In the data rows, zero lies at 4.5, halfway between 4 and 5.
Here is a table of points, one per row:
[5 5 7 2 7 4 5 1 7 8 6 4 4 3 3 8 7 4 5 6 5 6 1 5 4 2 2 4 7 7 2 3 3 8 3 4 4
 6 5]
[5 4 4 1 5 3 4 2 5 8 5 7 7 3 2 4 7 9 5 4 7 7 2 6 2 1 1 3 4 4 2 0 1 7 4 4 6
 1 4]
[3 2 2 6 2 1 3 7 3 3 5 7 5 7 4 1 3 7 2 0 4 5 6 7 5 6 7 5 1 2 7 3 6 4 7 6 4
 4 3]
[5 5 4 6 3 6 3 4 4 4 3 3 4 6 5 5 2 4 4 3 6 4 6 5 6 4 6 6 5 3 5 3 6 4 6 4 6
 5 2]
[2 5 8 3 5 4 6 2 6 5 6 5 4 0 2 5 8 5 6 7 6 6 2 5 3 4 3 3 6 7 3 3 3 6 1 4 4
 5 6]
[4 7 4 5 7 5 5 3 8 6 5 4 5 5 6 5 7 6 5 6 5 4 3 5 5 3 2 7 3 5 5 4 6 5 6 4 4
 4 3]
[5 4 6 6 5 6 5 3 5 2 6 4 4 4 5 6 5 5 5 6 4 5 4 5 5 5 4 4 3 5 5 5 4 6 4 4 5
 4 4]
[4 4 4 4 5 3 3 5 3 4 5 7 3 4 4 5 6 2 6 4 8 4 4 5 5 3 6 3 6 3 2 4 4 4 2 4 4
 5 6]
[4 4 3 6 5 4 6 6 3 4 4 5 3 5 6 4 4 4 5 4 5 3 6 5 5 6 6 4 5 3 6 5 4 4 7 5 5
 6 4]
[5 2 0 7 3 9 4 9 0 6 4 3 4 4 3 7 3 3 3 2 5 3 6 4 4 6 3 2 5 3 5 7 0 3 5 6 4
 6 6]
[5 6 5 6 5 4 3 4 4 3 4 4 5 5 6 2 4 6 5 6 2 4 3 4 6 3 6 4 6 4 5 4 5 3 4 5 1
 5 5]
[3 6 6 5 5 5 4 5 4 1 5 5 6 5 5 3 4 4 5 5 2 3 6 4 6 3 6 5 5 4 5 5 3 5 5 5 4
 4 5]
[5 4 5 5 4 4 5 4 5 3 5 4 6 3 4 5 5 3 4 4 4 6 3 4 3 5 5 5 5 5 4 5 6 4 6 4 5
 5 4]
[2 6 3 4 4 3 4 5 4 4 4 5 5 6 4 4 7 4 3 6 3 5 5 6 5 3 5 6 6 5 5 3 4 2 3 5 5
 5 4]
[4 4 3 4 3 7 5 5 4 6 4 5 3 5 4 5 5 4 4 4 6 5 2 5 4 5 1 3 4 5 3 2 4 5 5 6 4
 5 4]
[6 5 5 6 3 5 4 4 4 2 4 4 3 4 3 4 3 1 5 3 2 5 2 5 4 4 3 3 4 6 3 3 6 7 3 4 4
 4 4]
[4 3 2 7 2 4 3 6 1 4 6 6 5 5 5 4 1 6 5 2 8 5 5 5 5 3 3 4 4 3 6 3 4 4 7 4 6
 4 5]
[7 6 9 0 5 3 9 9 8 9 0 3 9 4 2 3 2 3 7 6 9 9 9 0 5 9 6 0 0 0 2 7 7 5 3 4 6
 2 9]
[4 3 3 6 5 6 4 6 5 6 6 5 4 4 3 5 4 5 3 6 6 6 3 5 5 5 2 5 6 3 4 5 2 4 4 4 4
 6 6]
[6 3 2 3 3 5 4 5 6 4 6 4 5 5 3 6 6 4 4 4 3 2 3 5 5 4 7 4 4 6 6 6 4 4 6 6 4
 3 4]
[3 4 3 4 4 5 3 4 4 2 5 5 4 6 5 2 5 5 4 3 4 3 5 4 3 4 5 4 6 7 7 6 6 3 5 4 5
 4 3]
[3 4 5 5 5 5 4 5 4 4 4 6 5 6 6 2 5 6 3 5 3 2 4 5 6 4 6 6 5 6 7 5 3 2 5 4 5
 4 5]
[5 4 5 5 4 5 3 5 3 6 6 4 4 4 3 3 6 3 5 4 6 4 4 5 4 3 2 3 5 4 3 5 4 3 5 2 5
 6 6]
[4 5 6 3 4 4 5 2 5 5 3 5 4 3 3 5 4 9 4 3 4 5 3 3 3 5 4 5 4 6 3 3 2 4 3 5 4
 3 4]
[6 4 0 7 3 3 2 5 3 3 4 4 5 6 5 5 2 6 5 4 6 3 5 6 7 5 6 4 3 3 6 7 8 5 6 5 5
 5 4]
[6 5 7 0 6 2 7 9 6 6 0 5 6 3 2 5 1 3 8 5 7 9 6 0 4 9 6 0 1 0 1 8 6 6 3 4 6
 2 8]
[4 8 5 7 9 5 8 3 5 4 7 0 1 7 9 9 5 5 3 7 6 0 3 4 5 3 3 9 6 8 0 1 4 9 6 3 7
 6 0]
[4 3 3 5 5 5 7 6 4 3 6 3 4 4 4 6 3 4 3 3 4 4 7 5 4 7 5 5 6 4 6 6 5 4 4 6 4
 4 3]
[5 3 5 6 4 6 5 6 5 5 4 4 6 4 4 4 4 5 4 4 5 3 5 3 4 5 5 7 3 6 8 5 6 4 7 6 3
 4 5]
[3 5 4 6 5 4 3 3 6 3 5 8 5 5 6 2 5 6 3 4 3 4 4 5 6 4 4 4 4 4 5 4 5 2 5 5 5
 5 3]
[4 3 3 4 2 6 4 5 2 6 7 5 3 4 4 6 6 6 6 1 5 5 3 5 6 6 1 3 5 6 5 5 4 6 5 5 5
 4 5]
[7 3 6 5 4 4 4 4 4 2 3 3 3 4 2 5 4 4 5 5 4 6 4 4 5 5 7 5 4 6 2 6 6 8 4 5 2
 4 4]
[5 3 6 5 6 6 3 5 5 5 4 5 7 5 5 4 4 3 4 3 4 3 4 6 5 3 4 5 5 5 5 4 4 2 5 4 4
 3 5]
[5 4 6 5 5 5 4 2 5 6 4 3 5 3 4 6 5 5 7 7 4 4 3 4 4 2 4 3 5 7 5 4 4 7 2 4 3
 6 6]
[4 3 3 4 4 6 5 4 4 4 6 5 6 4 5 3 6 4 5 4 1 3 5 5 4 3 4 5 4 5 7 7 4 4 5 6 3
 4 5]
[5 6 4 4 5 5 5 5 6 3 4 8 5 5 4 5 2 3 4 3 5 5 6 4 6 3 5 5 6 3 6 5 6 5 4 4 5
 5 3]
[4 5 5 4 4 3 5 5 6 3 5 5 4 4 6 5 4 3 4 5 5 4 6 6 3 4 6 5 5 4 7 5 5 3 3 4 4
 5 3]
[4 1 0 8 6 8 6 9 2 6 5 2 2 6 3 6 2 0 2 5 7 1 9 4 4 6 5 4 6 2 8 8 3 3 6 6 5
 8 5]
[3 6 4 4 7 5 7 4 7 7 8 0 4 8 9 8 7 6 3 7 6 1 6 6 6 5 3 9 2 4 1 0 3 6 7 3 5
 5 0]
[4 5 7 0 4 2 4 2 5 7 6 6 6 3 1 3 9 9 3 3 5 8 2 7 0 3 0 4 5 6 0 0 0 5 4 3 6
 1 5]
[4 3 3 5 2 7 5 4 4 5 5 4 4 5 3 4 4 5 6 6 4 5 2 5 4 6 3 4 2 6 4 6 2 6 4 5 4
 5 4]
[5 7 3 6 7 2 3 3 5 2 4 5 5 5 8 3 6 4 3 5 4 3 5 5 4 4 5 7 4 3 5 3 5 4 5 3 4
 5 3]
[5 7 6 5 7 5 2 4 4 3 5 5 2 3 3 4 6 4 4 4 5 6 5 5 7 3 7 4 5 3 5 5 5 5 5 4 5
 4 6]
[4 4 3 5 4 5 6 5 5 3 3 5 4 6 4 4 3 3 3 5 3 3 5 5 5 6 6 5 6 3 7 6 5 5 5 6 5
 4 6]
[7 6 7 0 5 3 7 9 6 6 3 5 9 5 3 4 4 4 5 5 9 9 9 0 3 9 6 4 2 0 3 9 6 5 6 6 5
 4 6]
[3 5 4 5 4 5 2 3 6 4 4 4 5 5 4 3 5 6 5 4 4 4 7 6 6 4 7 6 5 4 6 6 3 3 6 4 4
 4 4]
[4 8 9 2 5 5 5 0 8 6 5 6 5 3 5 6 7 2 6 6 6 5 0 5 4 4 3 6 7 7 2 2 5 6 2 4 4
 4 6]
[4 5 3 4 4 3 3 4 5 3 5 4 4 5 5 2 4 5 3 5 4 3 4 5 6 5 5 5 5 4 6 4 3 4 5 5 4
 4 4]
[4 6 5 5 7 3 3 6 4 4 6 4 6 5 9 4 3 4 4 4 3 3 5 6 6 2 5 6 5 4 5 5 6 4 4 3 6
 4 3]
[6 6 4 4 5 4 4 2 4 4 4 6 6 5 6 4 4 6 3 6 2 2 5 5 4 4 5 5 5 5 6 3 5 3 3 6 4
 5 3]
[4 6 4 4 6 4 6 3 5 6 5 3 5 6 9 6 6 5 4 4 5 3 4 5 5 4 3 8 4 6 3 3 3 6 4 5 4
 4 2]
[6 7 5 6 6 3 4 4 5 4 4 6 5 4 8 4 6 4 4 6 4 4 6 6 7 4 6 5 5 2 5 6 5 2 5 4 4
 3 2]
[4 3 4 5 3 5 5 4 3 7 4 4 5 4 1 5 5 5 6 3 5 5 4 5 4 6 2 4 4 6 4 7 2 6 6 5 4
 5 5]
[4 6 5 5 6 4 4 4 5 2 5 5 5 4 7 4 4 4 4 4 4 4 5 5 4 2 5 5 5 4 5 3 6 2 3 4 5
 2 4]
[5 7 3 7 6 4 4 3 6 3 3 4 5 4 7 3 5 6 2 4 3 3 7 3 5 3 7 6 6 4 5 5 6 2 6 3 5
 5 3]
[6 4 5 6 4 6 4 6 3 4 5 4 4 5 4 4 5 3 5 2 4 5 3 5 4 4 5 3 5 5 5 4 5 5 4 4 6
 3 4]
[4 3 3 6 4 7 6 5 2 5 5 4 3 4 4 5 6 3 6 3 5 4 4 3 4 5 3 4 5 6 4 3 3 5 4 6 5
 4 6]
[6 3 4 5 4 4 5 2 5 5 5 5 5 5 3 4 4 5 5 5 2 3 2 5 6 3 6 5 4 7 6 6 3 3 6 6 4
 4 4]
[4 5 6 2 4 4 6 4 6 5 5 6 6 3 4 5 3 7 5 3 4 5 1 6 3 5 5 6 5 6 5 4 5 5 5 4 5
 4 5]
[5 6 9 0 8 6 6 0 9 8 6 4 3 2 3 9 9 5 9 9 4 6 0 4 2 2 4 4 7 9 0 1 5 9 1 5 3
 6 4]
[4 6 5 5 5 5 5 3 4 5 4 4 4 7 7 5 4 4 4 6 4 1 5 5 5 3 5 5 5 2 3 3 5 7 6 4 4
 5 3]
[5 6 6 5 5 3 3 5 3 2 5 3 4 4 5 5 4 4 5 4 2 4 5 4 4 4 5 3 5 4 4 1 5 2 4 5 4
 5 3]
[4 4 4 3 4 4 3 3 5 3 6 5 5 4 4 5 6 5 6 4 2 5 4 6 4 3 6 5 5 5 6 5 6 4 3 3 4
 4 4]
[3 8 5 5 5 4 4 5 3 2 3 6 6 4 5 4 4 6 2 4 2 6 6 4 4 3 4 4 6 4 6 5 5 3 4 4 6
 5 5]
[4 4 3 4 4 2 4 3 3 4 4 5 6 4 5 2 6 6 3 5 2 3 4 6 5 4 4 6 3 7 6 5 6 4 3 6 4
 6 5]
[7 3 7 3 4 3 4 9 6 5 2 1 3 2 2 5 4 4 7 6 5 7 3 0 2 8 8 1 3 4 1 5 6 7 3 6 3
 5 8]
[4 5 6 5 6 4 5 3 4 5 5 7 5 3 4 5 6 2 5 7 5 4 4 5 4 4 2 4 5 5 2 1 4 4 4 4 5
 6 6]
[6 0 1 8 1 2 5 7 2 3 6 5 5 8 6 3 0 6 4 3 4 3 6 5 6 5 7 3 1 5 7 6 8 4 8 4 7
 4 5]
[6 5 8 0 4 4 6 7 7 7 1 5 6 3 2 4 3 2 7 4 6 8 8 0 3 9 4 2 1 3 4 8 7 6 6 5 4
 3 8]
[5 5 5 3 6 7 6 4 3 6 5 6 3 3 3 6 4 2 5 4 6 6 5 4 4 2 3 2 8 5 3 2 6 4 5 3 5
 5 3]
[4 5 3 6 4 3 4 4 5 3 6 5 4 5 6 4 6 7 5 5 1 5 4 7 4 5 5 5 3 4 6 6 5 4 2 4 4
 4 5]
[3 0 0 9 4 9 4 9 0 7 3 1 2 6 6 5 0 0 4 4 4 1 9 3 7 6 7 5 9 3 7 9 4 3 5 7 3
 9 8]
[4 4 7 4 4 6 5 1 7 6 4 5 2 4 4 6 5 5 6 6 5 5 1 4 3 4 1 3 6 7 1 4 4 5 3 4 3
 7 5]
[5 1 2 6 0 4 5 6 0 3 6 6 3 6 4 2 0 6 3 0 3 5 6 6 7 6 5 4 2 6 8 6 7 5 8 5 6
 4 5]
[4 3 3 5 2 5 4 5 2 5 5 3 1 5 3 3 5 4 4 6 6 5 5 5 4 4 2 3 5 5 3 5 4 2 4 5 5
 5 5]
Along one direction, these points spread out more than along any other. Take the direction at right angles to it along which they spread out most. Then take the direction at right angles to both along which they spread out most. Go by this last direction. For each point below, how far along it does it lie, from 0 to 99? 50 is the average, and the first point above lies past it. One standard deviation of the points above along it is 16.
[4 3 3 5 2 5 4 5 2 5 5 3 1 5 3 3 5 4 4 6 6 5 5 5 4 4 2 3 5 5 3 5 4 2 4 5 5
 5 5] 71
[4 4 7 4 4 6 5 1 7 6 4 5 2 4 4 6 5 5 6 6 5 5 1 4 3 4 1 3 6 7 1 4 4 5 3 4 3
 7 5] 70
[4 6 5 5 7 3 3 6 4 4 6 4 6 5 9 4 3 4 4 4 3 3 5 6 6 2 5 6 5 4 5 5 6 4 4 3 6
 4 3] 32
[5 6 4 4 5 5 5 5 6 3 4 8 5 5 4 5 2 3 4 3 5 5 6 4 6 3 5 5 6 3 6 5 6 5 4 4 5
 5 3] 39
[6 3 2 3 3 5 4 5 6 4 6 4 5 5 3 6 6 4 4 4 3 2 3 5 5 4 7 4 4 6 6 6 4 4 6 6 4
 3 4] 53
[4 6 5 5 6 4 4 4 5 2 5 5 5 4 7 4 4 4 4 4 4 4 5 5 4 2 5 5 5 4 5 3 6 2 3 4 5
 2 4] 30
[4 1 0 8 6 8 6 9 2 6 5 2 2 6 3 6 2 0 2 5 7 1 9 4 4 6 5 4 6 2 8 8 3 3 6 6 5
 8 5] 94
[6 4 0 7 3 3 2 5 3 3 4 4 5 6 5 5 2 6 5 4 6 3 5 6 7 5 6 4 3 3 6 7 8 5 6 5 5
 5 4] 44
[5 6 6 5 5 3 3 5 3 2 5 3 4 4 5 5 4 4 5 4 2 4 5 4 4 4 5 3 5 4 4 1 5 2 4 5 4
 5 3] 42
[4 3 4 5 3 5 5 4 3 7 4 4 5 4 1 5 5 5 6 3 5 5 4 5 4 6 2 4 4 6 4 7 2 6 6 5 4
 5 5] 71
[4 3 3 5 2 7 5 4 4 5 5 4 4 5 3 4 4 5 6 6 4 5 2 5 4 6 3 4 2 6 4 6 2 6 4 5 4
 5 4] 69
[6 0 1 8 1 2 5 7 2 3 6 5 5 8 6 3 0 6 4 3 4 3 6 5 6 5 7 3 1 5 7 6 8 4 8 4 7
 4 5] 41
[5 4 6 6 5 6 5 3 5 2 6 4 4 4 5 6 5 5 5 6 4 5 4 5 5 5 4 4 3 5 5 5 4 6 4 4 5
 4 4] 52
[4 8 9 2 5 5 5 0 8 6 5 6 5 3 5 6 7 2 6 6 6 5 0 5 4 4 3 6 7 7 2 2 5 6 2 4 4
 4 6] 49
